One turn moves each row of this set onto another row. After a few examples, where does it send each row asked below?
leme: 2.34 2.16 0.70 -1.38 -2.42 -1.24 -1.59 0.49 -0.37 -1.40 1.31 -1.14 2.43 3.21 1.75 -0.87 -0.82 0.65 2.91 0.34 2.47 0.13 2.05 -1.11 -1.72 -1.74 -0.04 2.53 -2.47 -2.51
pime: 2.09 -0.99 -2.17 -0.87 1.41 1.28 -1.10 -1.35 2.28 0.14 -0.63 0.72 0.70 1.88 2.19 -0.43 1.69 2.69 -0.57 3.22 3.42 3.50 2.08 -0.20 -0.39 -1.07 -0.79 -1.77 -0.11 0.64
nuf: 1.68 1.94 -2.90 0.27 1.09 -0.41 1.19 -2.78 3.84 0.01 0.50 0.81 -0.64 0.85 1.56 -1.76 0.92 0.88 1.18 2.00 2.10 2.26 2.52 -1.02 -1.60 -1.59 -1.88 -1.03 0.50 1.55
zos: 1.73 1.67 -1.06 -0.61 1.39 2.49 0.21 -1.81 2.63 0.73 -0.12 1.82 -1.08 1.00 0.55 -2.32 -0.80 2.28 -0.23 2.10 2.26 3.58 2.94 -0.09 1.32 -0.91 -3.03 0.47 0.35 0.68
rabem: 2.26 2.56 0.57 -1.02 -2.59 -0.65 -1.93 -0.20 -0.55 -1.33 1.49 -1.17 2.77 3.53 1.84 -1.31 -0.70 0.14 2.74 -0.44 2.50 0.30 1.80 -1.68 -1.53 -1.69 -0.73 2.39 -2.27 -2.23
Fub: 2.59 1.83 0.18 -0.96 -2.99 -1.07 -2.24 -0.01 -0.74 -1.09 1.12 -1.66 1.92 2.93 1.74 -1.10 -1.48 0.49 2.92 0.12 2.33 0.26 1.48 -1.26 -1.75 -1.99 -0.47 2.76 -2.59 -2.09
ziso: 2.41 2.17 -0.01 -1.27 -3.20 -1.21 -2.25 -0.04 -0.32 -1.03 1.02 -1.75 1.96 2.89 1.47 -1.22 -1.31 0.60 2.76 0.12 2.31 0.36 1.62 -1.05 -1.92 -1.67 -0.47 2.67 -2.71 -2.19
sede: 2.19 0.98 -0.58 0.12 1.91 2.79 0.25 -1.77 1.59 0.58 0.00 2.00 -1.23 1.07 1.17 -2.05 -1.11 2.06 0.12 2.22 2.29 3.27 2.74 -0.60 1.72 -1.64 -3.00 0.53 0.55 0.86
sul: 1.90 1.49 -0.44 -0.15 1.92 2.54 0.28 -1.53 2.17 0.15 0.17 2.11 -0.32 1.21 1.32 -1.92 -0.69 2.26 -0.29 2.39 2.44 3.10 3.36 -0.30 1.51 -0.63 -2.58 -0.30 0.82 0.58
sebuv: 2.40 2.31 0.32 -0.97 -2.70 -0.51 -2.01 -0.42 -0.80 -1.00 1.31 -1.30 2.10 3.42 1.62 -1.48 -0.95 0.05 2.99 -0.63 2.38 0.47 1.35 -1.77 -1.47 -2.26 -1.06 3.00 -2.52 -2.09
Naper: 2.09 2.82 0.08 -1.47 -2.99 -0.76 -2.03 -0.36 -0.11 -0.97 1.29 -1.36 2.37 3.44 1.29 -1.63 -0.72 0.23 2.67 -0.63 2.41 0.63 1.63 -1.44 -1.73 -1.68 -0.97 2.82 -2.57 -2.22
petak: 2.68 -2.02 -2.10 -0.08 1.66 1.81 -1.18 -1.73 1.00 0.62 -0.81 0.70 -0.60 1.72 2.32 -0.37 1.02 2.35 0.20 3.02 3.22 3.59 1.04 -0.92 0.10 -2.81 -1.39 -0.56 -0.39 1.05
moz: 3.20 -1.86 -1.33 -2.32 1.22 1.30 -0.27 -0.60 1.55 0.95 -1.31 1.78 -0.47 2.43 0.78 -0.54 -0.95 1.63 0.45 2.12 1.39 2.32 0.59 -1.39 1.70 -2.97 -3.21 1.04 0.95 0.79
nege: 1.98 -0.98 -3.12 -1.43 0.69 1.30 -1.25 -1.90 2.58 1.16 -1.14 0.32 -0.85 1.57 1.00 -0.99 1.37 2.69 -0.29 2.73 3.06 4.27 1.23 -0.10 -0.57 -2.03 -1.64 -0.26 -0.94 0.93
fani: 2.16 1.08 -2.85 0.96 1.29 0.04 1.12 -3.09 2.81 0.39 0.32 0.72 -1.68 0.73 1.70 -1.78 0.35 0.61 1.80 1.82 1.93 2.33 1.70 -1.57 -1.16 -2.98 -2.34 -0.11 0.30 1.86
sope: 2.26 1.09 -2.08 1.37 1.88 -0.01 1.24 -2.64 2.56 -0.44 0.74 1.11 -0.40 0.98 2.63 -1.28 0.63 0.59 1.56 2.24 2.20 1.72 2.39 -1.65 -1.07 -2.23 -1.65 -1.31 0.94 1.63
Kader: 2.28 -0.36 -2.01 -3.81 0.37 0.59 -0.30 -0.42 3.61 0.89 -1.40 1.59 0.39 2.46 -0.19 -0.88 -0.13 2.10 -0.47 2.17 1.46 2.69 1.50 -0.33 0.86 -1.08 -2.91 0.30 0.82 0.39
sed: 2.55 1.72 0.58 -1.16 -2.43 -0.98 -1.64 0.23 -0.79 -1.02 1.15 -1.25 1.66 3.12 1.60 -1.02 -1.18 0.54 3.29 0.15 2.30 0.30 1.45 -1.37 -1.56 -2.57 -0.42 3.26 -2.74 -2.31
Zof: 2.90 -1.16 -0.59 -2.41 1.64 0.94 -0.15 0.06 2.10 -0.16 -0.81 2.15 1.53 2.78 1.59 -0.03 -0.25 1.81 -0.25 2.70 1.81 1.70 1.94 -1.06 1.49 -1.16 -2.18 -0.87 1.76 0.35
Mave: 2.15 2.33 0.18 -1.84 -2.88 -1.33 -1.65 0.21 0.07 -0.90 1.06 -1.35 1.82 3.11 1.07 -1.25 -0.89 0.72 2.93 0.08 2.28 0.54 1.73 -0.92 -1.90 -1.90 -0.41 3.16 -2.88 -2.43
vogud: 2.51 2.08 0.27 -1.06 -2.97 -1.22 -2.21 0.10 -0.53 -1.24 1.16 -1.58 2.26 2.98 1.81 -1.05 -1.32 0.58 2.75 0.24 2.41 0.16 1.74 -1.15 -1.80 -1.58 -0.29 2.40 -2.50 -2.21

nuf -> fani
sebuv -> rabem
Where do these go?
petak -> pime
leme -> Mave
Fub -> vogud
zos -> sede
Zof -> Kader

